81 141 129 124 110 147 151 92 111 85 154 148 146 80 110
150 28 175 82 103 206 29 119 84 137 73 122 202 145 157
90 113 190 133 61 121 121 124 82 80 202 116 141 70 52
128 174 121 174 104 163 163 138 150 142 131 35 164 137 87
->
141 129 124 110 147 151 92 111 85 154 148 146 80 110 81
28 175 82 103 206 29 119 84 137 73 122 202 145 157 150
113 190 133 61 121 121 124 82 80 202 116 141 70 52 90
174 121 174 104 163 163 138 150 142 131 35 164 137 87 128

127 119 143 83 128 118 123 120 130 114 109 148 120 108 86
103 126 120 137 109 144 144 143 124 127 115 118 141 128 147
206 119 105 136 147 115 120 162 172 141 156 129 100 160 87
157 183 106 73 147 130 130 70 173 116 112 111 160 81 107
->
119 143 83 128 118 123 120 130 114 109 148 120 108 86 127
126 120 137 109 144 144 143 124 127 115 118 141 128 147 103
119 105 136 147 115 120 162 172 141 156 129 100 160 87 206
183 106 73 147 130 130 70 173 116 112 111 160 81 107 157

120 176 211 130 87
83 126 72 150 92
151 66 132 120 145
181 116 85 179 144
158 165 145 180 99
->
176 211 130 87 120
126 72 150 92 83
66 132 120 145 151
116 85 179 144 181
165 145 180 99 158

87 160 80 169 125 203 88 158 168 145 106 103
147 146 69 136 142 179 85 154 186 105 104 122
->
160 80 169 125 203 88 158 168 145 106 103 87
146 69 136 142 179 85 154 186 105 104 122 147

186 76
168 29
184 134
135 203
119 87
99 160
152 50
60 101
51 65
151 28
212 143
->
76 186
29 168
134 184
203 135
87 119
160 99
50 152
101 60
65 51
28 151
143 212

93 103 129 120 165
182 120 196 153 59
45 97 58 167 53
77 139 40 135 145
73 110 91 124 141
145 144 130 139 155
202 161 191 91 110
174 177 146 94 121
75 71 116 170 83
117 86 122 136 99
->
103 129 120 165 93
120 196 153 59 182
97 58 167 53 45
139 40 135 145 77
110 91 124 141 73
144 130 139 155 145
161 191 91 110 202
177 146 94 121 174
71 116 170 83 75
86 122 136 99 117
---
83 39 86 172 172 97 69 120 85 196
121 38 125 62 98 166 159 81 67 201
->
83 86 172 69 85
121 125 98 159 67

128 150 93 145 132 87 161 182 131 169 154 140 123 148 140
138 137 151 160 64 122 143 135 108 150 129 136 173 109 118
133 165 99 129 141 142 141 127 138 139 155 116 94 186 96
119 151 93 127 161 106 147 166 156 152 140 132 93 149 117
199 167 212 120 127 152 131 125 122 90 130 70 195 131 123
->
128 93 132 161 131 154 123 140
138 151 64 143 108 129 173 118
133 99 141 141 138 155 94 96
119 93 161 147 156 140 93 117
199 212 127 131 122 130 195 123

205 105 139 77 76 217 96 162
154 102 215 227 109 87 212 146
135 178 57 150 194 91 140 93
90 189 90 188 174 137 147 51
96 79 196 75 183 141 52 189
198 101 74 98 144 139 88 150
123 129 86 134 196 92 104 117
->
205 139 76 96
154 215 109 212
135 57 194 140
90 90 174 147
96 196 183 52
198 74 144 88
123 86 196 104

132 133 147 174 198 170 145 138 146 146 135 173 181 134 144 229
151 159 143 141 130 133 148 151 136 144 146 146 141 133 140 152
->
132 147 198 145 146 135 181 144
151 143 130 148 136 146 141 140

114 117 124 172 155 130 195 81 79 148 196 54
145 165 100 177 136 66 118 162 113 97 124 82
151 149 126 146 87 162 84 162 155 104 136 170
123 88 119 82 199 125 126 127 168 166 95 146
112 118 128 174 148 140 191 89 77 153 193 54
134 168 150 126 117 142 119 95 131 109 177 192
->
114 124 155 195 79 196
145 100 136 118 113 124
151 126 87 84 155 136
123 119 199 126 168 95
112 128 148 191 77 193
134 150 117 119 131 177

138 127 122 167 133 113 119
122 132 119 144 131 132 115
134 129 124 152 134 114 124
130 131 116 169 134 120 111
138 122 111 211 123 126 95
->
138 122 133 119
122 119 131 115
134 124 134 124
130 116 134 111
138 111 123 95
